Each path below is one point turned by a fixed rotation once a step. After each direction that follows a path, write how fast that rotation turns it, in degrees each step (0 if it stays still).
Each turn is a multiple of 5 degrees from 10 to 175, or 0.

[-40  -2  19 -15  14  28  25 -44   9  14  41]
[ 34  29 -26 -16  19  42  10 -46  12  10  11]
[ 24  40 -33  27  35  -3  30  21  18  -3  29]
[-39  14  31  32  15   4  48   4  31   5  23]
[-24  34  16 -36 -13  27  14 -47  32  19  12]
[ 17  35 -42 -30  30  13   0 -19   7   8  46]
[  2  -1 -18  43  47  19  35  -1   7  -7  38]
[-10  30  21  32  -8  27  54 -24  36   4  -9]
[ -8  65   4 -39  -8  -4  18  -8  29  19  21]
[-18   9 -12 -18  49  11  -4  -5  11  13  66]
[  2  -6 -23  24  12   5 -16   8  23 -12  -6]
90
[ 18  25 -18 -17 -18  -3  -6  -9   9  -1 -17]
110

[-27  -3  22  21 -29  43 -38 -14   5   0  22]
[-27   6 -42  25  12  39  13 -17  25  17 -12]
[ -3 -17  15  17 -10  48 -41  -7   4  28  28]
[-34  27 -25  35 -14  37   2 -16  29  -3 -12]
[ -8 -36 -10   4  16  50 -23 -14   3  31  21]
[-14  34  -1  41 -31  37 -16  -3  24  11   1]
[-39 -27 -23   2  17  46 -11 -27   8   5  11]
[ 11  16  -2  39 -18  43 -16   5  19  42   5]
[-52  -4 -10  12  -5  39 -23 -27  12 -20  16]
[  7  -6 -21  26   3  47   4  -4  16  53  -6]
[ 11 -23 -17 -10  24   5  11   0  -3  24  -3]
145
[-11 -28  16 -16   1   5 -17  -9 -14 -11  16]
175

[ 41  26 -44 -41 -10   4 -38 -35   8 -12  29]
[ 42   6 -34  51 -36 -42 -21  -9 -13 -13  23]
[-25  17 -11  11  15 -67 -21   3  37 -29  33]
[-50  -2 -29  21 -42  17  12 -15  30 -45  24]
[-47  -8 -18  27  -6 -28  39  27 -26 -32 -41]
[-54  27  19 -53 -17  -5   0   3   5 -12 -47]
[  1 -35 -13 -44 -63  20  16  11 -24  17 -30]
[ 27 -13 -25 -26   9 -24 -35  35  -6  29 -56]
[ 14   0  17 -17 -28  15 -85  12  10  17  12]
[ 21 -41 -37   8   6   5 -33  39 -25  -6  53]
[ -1  -4 -10 -11  34 -26   7  15   1   2  -5]
140

[-23 -11   7  42  28   0 -23  36  14 -24 -43]
[-22  13 -38  20  18   4  -8  37  27 -52  -8]
[ -1  17 -49   8  31 -40  16  17  27 -23  25]
[ 20  11 -33  30  43 -27  18 -38  29  10   6]
[ 39  29  -7   7  45  10  20 -41   0  -4 -36]
[ 28  41  19 -15  44 -10 -23   5 -20   0 -44]
[-13  48  12  13  26   2 -54  22  11  22 -20]
[-22  64 -12   9   4  31  -9  31  32  12  12]
[ 2 39 -9 -8 15 -2 42 39 29 28 31]
[ 30 -10   5  17  27  -2  41  16  34  51   2]
[ -2  16  -8   7 -21  -8 -24  15  13 -13  19]
65

[-10  21  17 -36   0  23 -48 -26 -57  -3  -1]
[ -4  20   2   3  -7  -5 -24 -48 -73  -6   2]
[ 13  16 -38  14 -21  -7 -19 -17 -70  23  11]
[  9  23 -32 -22 -16  21 -41  16 -51  33  13]
[ -4  27  11 -39  -3  36 -52  -7 -49   8   4]
[ -4  20  18 -11  -4   6 -33 -45 -66  -7  -5]
[  7  13 -23  12 -16 -14 -16 -34 -74  14   3]
[ 10  19 -46  -8 -19   8 -30   7 -58  32  20]
[ -3  29  -9 -34  -9  39 -50   7 -46  17  14]
[ -2  27  24 -20  -3  25 -43 -33 -58  -5  -4]
[  8  18  16  26  -4  13  12 -19  -4 -19  -3]
85
[14 16 -7  3 -8 28 -4 27 11  9  7]
80

[ 13  28 -32  39  17   8  12  18 -59 -26  11]
[ -6  11  14  41  34  39   1  40   6 -21  40]
[  1  -2 -72  21  11  28 -15  39   5 -15   9]
[-14  22 -18  18  31  -9  -8  45 -56  -1  29]
[ -9   4  -6  53 -17  39  -3  28 -14 -30  44]
[ 24  19 -49  33  47  29  12  22 -11 -27  -1]
[-20   5 -10  14  39  12 -20  64  -8   4  41]
[-10   0 -53  36 -29  18 -15  30 -31 -23  28]
[ 13  32  -5  42  41  14  18  22 -47 -23  17]
[ -8  -4 -11  35  23  47  -9  45  23 -18  38]
[ -2 -14 -18   7 -32  16  -7  -5  19  -9   1]
140
[ -4  -9 -18 -19  20   0 -11  16  24  13  -5]
95

[-24  13 -15  17 -27 -19  15  28  32 -23  64]
[-22  21  17 -23 -41 -26  37  16  27 -15  43]
[-17  27   3  -1 -52 -20 -19   8  33 -27  51]
[-26   8  -4  10 -58 -21  32 -21  23 -15  43]
[-30   9  30 -20 -66 -31  -9 -15  22 -14  22]
[-37 -12  -8  23 -57 -24 -19 -26  20 -15  32]
[-50 -28  20  -7 -53 -36  18 -25  11  -2   9]
[-50 -29  14   2 -44 -37 -43  -4  15  -9  11]
[-60 -47  -7  21 -27 -34   8  -4  10  -1  20]
[-57 -37  27 -20 -20 -43  -5  24  10   0   7]
[ -4 -11 -13  13   3   1  41 -12  -4   5   4]
140
[-18 -31   2   5   2  -7 -14 -12 -10  10 -21]
25

[ 41  44 -31  -6  -6 -35 -10   8 -16 -30  32]
[ 21 -37 -45  -2  30 -24  21  -4  10  50   3]
[ 31  22  20  19  45  26  46  -9  -6 -25  20]
[-45 -14 -53   2  27  -4   1  31   4 -30  23]
[ 29 -24  21 -50  23 -40  15  -7   4 -31  -6]
[ 15  42 -34 -15  57  11 -34   5   1  16 -11]
[-22  -9  25   0  33 -10  36  18  59  23  10]
[-29  39  15 -43  16  10  14   4 -41 -18  31]
[ -1  -4  -9  -3  10 -64 -36  23  13  11  36]
[ 42  33  -7 -38   0 -10  47 -13   0  39   3]
[ 23  -4 -11 -19  -7 -26 -22  -4  -6   0  -9]
90
[ 19 -19 -24  20   0   5  15  -6 -10 -17   2]
35

[ -4  -5 -16 -49  11 -18 -74 -14 -17   2  -2]
[  2  34 -35   8 -29 -27 -56  29  11 -32  14]
[ 23 -36   1 -43 -26 -22 -57  18  12  15  18]
[-22  -6 -52  -8  -3  -8 -58  39  -5 -18 -23]
[  6  -8  -1 -46 -32  -2 -31  38  33 -34  31]
[ 10 -50 -43  -4   8 -26 -27  59   6   8   0]
[-23 -18 -20 -55  17  19 -28  26   4 -49  15]
[ 17 -10 -34  -4   6 -39   6  59  29 -30  34]
[  8 -55 -19 -43  43  -2 -22  13 -15 -13  31]
[-14  23 -45 -13  39 -31  -6  29   3 -51  19]
[-19  31  -5  -5  -2  12   1  -2   3 -29  -4]
130
[  8  22   5   7  -6 -16 -23 -26 -11  10   1]
25
[ -6  15 -11  -3   8 -29  13  13  10  13 -21]
175
